Each row is where one point has got to under a steady rotation. How many steps took it there?
The counts run from 0 to 251.
[  7  -3 -10  14  -7   0   5   5   0  -7  -1 -13   9   4   4   8   8   0
   1  -6  -5 -11   2   7   5   6  -4  -3 -16  -8   4   4   6  -8  -7  11
  -3   9  -3  -7   5  -3   5   1   6   5   8   2   4   1 -10   9  -7  18
  -7  21   8   4  -8   2  -1 -13  -9]  80
[  8  -1  -3  14   3   3   7   5  -5   1  -8  -8   5  14   5   4  -1  -3
  14 -11   6  -1   4  -2  -5  -3  -3   4 -15  -5   6  -7 -10  -1  -8   9
  -7  12   0   7   5  -3   1  -8  12   0   6 -12   0   6 -18  10  -2  13
 -10  19   5   0   5   8  -9  -6   0]  242
[ -1  13   0   2  -6   1   7   0  -2   0  -5  -6  16   8  -2  16   0   3
  -9  16  -3  -2   0   2   1   8  -2   0   1  -4   1   1   3 -16   3  10
  16   1   7  -2  -5  -2   1 -10  -6   4   2 -12 -13  -3  -7  13   7   8
   3  26  -2   5 -11  -1   3  -6   0]  110
[ 13   0   4  12   2 -15  -2  12   8  -3   0 -12   7   4   4  -2  -6  -2
  -2  -2   1  -8  -6  -1   6   3 -13  14   3  -3   6  -4  10   1  -7   2
   1  19   5  -4  13   3   5 -16   9 -14 -10   3  -9  -7  -3   5   0  10
  -3  12   2   5  -4   9  -3 -13  -2]  93
[ -2  -1   2  -4   6   5  13   5   7   3  -8  -6  11  14   6   0 -15   3
   4   1   3   6  -1  -7  -4   3  -2   8 -10   5   2 -11  -1 -15   2   4
   4   1   9   0  -6  -4   3 -10  -4   0   7 -23 -13   5 -12  15   6   3
   9  11   3  -4  -2   6  -5  -8  10]  31
[ -4  -7   3  -2 -10   9  12  -1  -1   2   0  -7   7   3  -9  -7  -3  14
  -6   4  -2   7   6  12   1  -8   6   0 -16   2   1  -2  -8 -11   9  16
   3   8   8  -1  -8   8   3   5 -16  -6  -1  -6   2   3  -9  20   0   6
   4  19  -1  -2 -10  13  -4  -7   9]  135
[ 15   0  -1  -3   7 -13   7   0   8  -3   7 -11  14  -2  14   4  -6  11
  -9  -1   6  -1   0   8  10  -1  -8  11  -7  -5   3  -9   4  -4  -2   3
  10   0  12  -8  -5   8   4  -4  -8  -7  -6  -7 -15  -5  -6  10  10  -6
   9   8  -3  -4 -11  13  -2 -10   4]  18
[ 10 -12   3   2  -7  -2   7   9  16   0   6 -15   6  -4  -7  -3 -19 -14
   1  -2  -8   1  11  -1   9  -1   5   5 -15   1   0 -10   2  -5   0  -1
   7   3   9   1  13  12   2  -9  15  -1   8  -1   0  -3 -10  16  -2   6
  -4  11 -13 -10   2  10   6  -7   1]  126
[  4   2  -4   5   1   3  12  13  15  -3  -2 -15   7  13   5   4 -10 -14
   2  -6  -4  -3  -3  -6   3   8  -6   2  -9   1   1  -8  15 -11  -9  -2
   2  -1  16   0   5  -3  -1 -11   7   8  12  -8 -12   4 -23   6  -6  11
   1   9   3   1  -1   4   1 -15   0]  184
[ -1  -6  -6   4   0  -1  10   4   7  -7  -1  -4  11   8  14  -2   4  14
   2 -10  -1   1  -8   2   3   3 -10  10 -16   1   4  -5   8  -7  -2   8
  -2  15   5 -12 -12  -2   9   7 -17   0   2 -14  -2  -1  -8  10   3   7
   7   9  12   3 -15   6  -8 -12   6]  83
[  4   2   3  -3  -8   1  14   1   4   1  13  -6  13   5  -1   5   4   8
  -2  -7  -5   3  -1   0  -3  -4   0   3  -2 -11  11   4   2   7   8   7
   1  20  -7  -6  -1  19   1  -2  -6   0  -2 -16  -3  -4  -9  16   2   6
   5  18   8  -8  -5   4  -7   2  13]  140
[  8 -18  -1  -5  -5  -8   7   8   7   3   5  -8   1  -2  10 -12 -13  13
  -2  -5   1   8   9   9  -1  -7  -6  17  -8  11   8 -18  -1   2  -5   9
   3  12   0  -2  -4  11   1   6   2   3   2  -8   8  -7  -4   8   1   3
  -2  12   9   4  -8  12  -5  -4   7]  148
[ -2  -8  -8  -5  -4  -3   9   8  -2  -3   2  -8   8  -6   7  -1   3   8
  -7  -2   4   4  -6  23   3  -8  -7   3 -11  -6  -3  -3  -1  -5  -9  11
   0   4  10  -8  -8   0   5  10 -12   4   2  -7  -5   3 -16   7 -12   9
   4  14  18   5 -16  12  -2  -8   0]  77
[ 10   4   0   5  -1 -10  -1   9  -1  -2  -3 -15   9  -5   1   2  -7 -11
  -6   3   7 -10  -9   8  11   1 -11   1   2 -13  -5   3   2  -3 -15   3
   8  -1  13  -3   9  -5  -1 -12   3  -7  -8   1 -21  -1 -13   9 -10   5
   4  16   1   6  -5  15  -2  -8  -8]  99
[ 15  -6  -1  -9  -9  -1  12   8   5   2   5  -8   8  -7  -3   5 -12  -5
  -8  10  -1  10  10   2  -7 -13   1   3 -10  -6  -2  -7  -5  -2   0   4
   6  -3  12   3  -8  15  -7  -3   8  12   5  -9  -6   0 -20  15   6   1
  -1  11  -6  -1  -7  10   4   2   8]  44
[ -7  -8   2  -3 -12  12  12   8  -6   1   2 -10   1   8  -7  -3   4  11
  -6  -5  -1  10   8   7   2  -1   8   6 -19   4  -2  -7  -6  -6   6  15
   6   8   4   7  -4   5   7   7 -12  -1   6 -10   6  -3  -8  15   1   9
  -1  19  -6   2  -5   3  -3  -6   9]  136
[ 10   1   4  -3  -8  -2   6   7   2   6   7 -17   3  10  -8  -2  -8   4
 -12   7   0  11   5  -6  10   1   2  12   4  -2  -3  -1   0   2  -3   2
  15   8   8   2   2  12  -2 -18   9  -9  -6   1  -7 -16  -4  12   4  10
  -1  16 -12  -1  -2   4  -1  -5  13]  40
[  5  -2  -7   2   4   1  19   6   3   6  10  -5   8  20   5   5   3   8
  -4  -9   4   9   5   9   9   8  -5   8 -12   0  -3  -6   9  -8  -1  13
   5   5   8  -1 -10  -4  -2   7   3   1   8  -3   0  -1 -20   5  -1  16
  -8  10  16  -2 -12   0  -2  -4   6]  161
[ 24   4   0   4   3 -14   5   0  12  -7  10 -15  16  -3   9   4  -7   4
  -7  -3   4  -7   3   6   9  -1  -7   7  -7 -14   5  -4   6  -2   1   3
   6   8  10 -16   3  13   3 -10   2  -8  -6   1 -13  -7  -1  12   9  -3
   0   8  -6  -3  -9   9  -1  -9   1]  17
[ 14   3   2  -5  -2  -9   5   9  12   4   5 -12  10   4   2   7  -7  -6
  -6  10   5   8   5   9   6   3 -14  12   4   3  -3 -15   7  -7 -12   6
  10  -2  16   3   0  -4  -4  -7  14   4   0  -2 -13  -5 -15   2  -4   4
  -5   9   7   8 -10   3   8  -6  -1]  97
[  1   2   6  -4  -8   1   1   2  -2   2  -1 -11   6   8  -6  -3  -8  10
 -11  10  -1   4  -5  -6   3   2  -7  12   8   8   4 -12   2  -1  -2   5
  13   9   3   2   6   8   3 -15  -8  -8 -10 -17 -10 -18   2  10   6   6
  13  21  -5   5  -5   8  -3  -7   8]  117
[ -3   3   4   7  -2   5  -2   5  -7 -10 -13 -12   4   7   1   8   0  -1
  -3   3   1  -6  -5  -7  -2   6  -4  -1 -12  -2   0  -3  -2  -6  -2   5
   4  12   3   3   6   6   6 -12 -10  -7  -3 -21  -6  -1  -6  16   7   3
   7  26 -12   5  -3  11  -7 -13   1]  112
[  4  -2 -12   5  -1  -4  12  -3   9   8  10  -6  19  14   6  -4  -9   8
   7  -1  -1   1  10   6   4   6   0   9  -4  -2  10  -7  -1  -7   1  14
  12   6  -5  -7  -3  -5   0   3   2   9   7 -14 -10   0 -10  12  -4  12
   0  15  20  -5  -5   1   0   3   9]  238
[ -2  -5   3 -11  -8   3   7   8  -1   6   2  -6  -1   4   4   2   6  10
  -3   3  -3  15   3  10  -9  -8  -8  10  -4   5   3 -15  -8   2   0  12
   0  10  -2   3  -9  15   2   6  -3   5  -3 -26   3  -8 -12  14   4   4
   3  22   6   8  -7   7  -6   2  11]  142
[  4 -12  -5  -3  -2  -5  10  11   9   6   2  -6   8  -7   6 -10 -10   1
  11  -6   8   2  -5   8  -5 -15  -3   9 -10  -3   3 -11  -9   1 -10   7
  -5   4   2  -1   5   3  -4   2   1   2   2 -10  -8   9 -15   7 -10   3
   3   9  19  -5  -5  18  -9   0   0]  153
[  8  -1   3  -5 -15 -15   2   3  -1   7  15 -16  11  -8  -2   5   1   8
 -11  -3   4   0   6  15  13  -1   0  11   6  -5   5  -6  -4   7  -8  12
  11   1  -7  -2   2  14  -1   7   2  -2  -5  -7  -6 -15  -2  11  -3   7
   0  21   1   0  -7   6  -4   2   7]  227
[  3  -3  -9  12 -10  -2   5   7  -4  -7  -5 -11   3   1   6   9   9   1
  -2  -7  -2  -4   3  13   7   4  -3  -1 -16  -4   1  -8   2  -4 -17  14
  -1   5   5   1  -1  -3   5   7   5  10   7  -3   8   1 -15   8  -8  18
  -4  22   5   9 -10   3  -1 -13  -8]  79
[  8  -6  -5   3 -14 -11   7   8   4   6   7 -13   3   4   2  -8  -9  -1
  -2  -3  -2   1   6   9   8   2  -1  16   5   3   7 -12   1   8 -14   7
  10   6  -9   3   6   4   1   1  15   2   4  -2   1 -12  -7   5 -11  13
  -7  18  13   6  -3   3  -1  -2   7]  150
[  4  -3  -1  -3 -13   0   3   9  -6   1   2 -12  -2   2  -1   7   4   5
  -5   6   0  10  12   5  -7  -6  -4   9  -2   2   5 -15  -9   3  -8  12
   0  10  -5  10  -6  13  -1   3  10   8   0 -20   9 -13  -9  13   1   7
  -5  30   5  10  -9   3  -2   2   8]  143
[  8  -6   3   8   5   0   4   9  -6   7  -1  -8  -4  18   3  -9  -5  16
  -4  -3  10   5   3   7   4   0  -3  18  -2   4  -1  -6  -5   0  -5  15
   2  18  10   1  -1  -1   3 -10  -1 -15  -9  -4  -5  -7  -4   6   3  13
  -2  17   6   2  -9  10  -8 -10   9]  246
[ -4 -12   0 -11 -13  -2   5   7  12   0  -2  -7   9 -10   0  -5 -18  -4
  -5   4  -3   4  -3   3   1  -2  -3   6  -6   8   3 -16   3 -13  -7   1
  10  -3  12   0  -2   8   7   3 -11   7   8 -21  -6   1  -4   9  -1  -7
  13  11   2   6  -7  13   0  -2   3]  206
[  8  -6  -7  11  -1  -8  -1  14   4 -11 -13 -10  -1  -8  18   0  -7  -9
   0  -1   3 -13  -7  -3   1  -2  -9   6  -6   0   0 -14   3   1 -16  -2
  -5   6   7   0   0   1   2 -10   6   1   1 -11  -6   1 -13   7   0   6
   5  13  -1   8  -1  14  -4 -12  -8]  177
[  4  -9   2  -2 -13  -3  -2  12   4  -6  -6 -13  -3  -7   1   4  -5  -4
 -14   6  -6   2   9   1   4   0  -5   5  -9  11  -1 -16   5  -6  -5   1
   8   4  13   1  -3   8   7  -7   0   2   1  -8   3 -12  -5   9   7   2
   3  18 -13  13  -9   2   6 -10   0]  201
[ -5   2  13  -9  -4   6   6  14   3  -2  -4 -13   0  10  -2   9   3   5
 -16   5   0  16  -5  -1   4   4 -13   5   1   4  -8  -5   7  -6  -1   1
   6  10  20   1  -4   9   4  -9 -10 -10  -3 -14  -8 -12 -11  10   4   1
   4  10  -3   4 -10   6  -1  -9   9]  194
[ -3   2   0  -2   0  -1  10   6   9  -9   0 -12  15   4   8  15  -3  -3
  -5 -11  -3  -2  -6  -3   7  10  -2  -1 -15  -8  -2  -6   9 -10  -4  -3
   3   1  16  -4   4   5   5  -8  -7   0  10 -16 -12   4 -15  15   5  -1
   8   7  -5  -3   1  10  -3 -11   7]  107
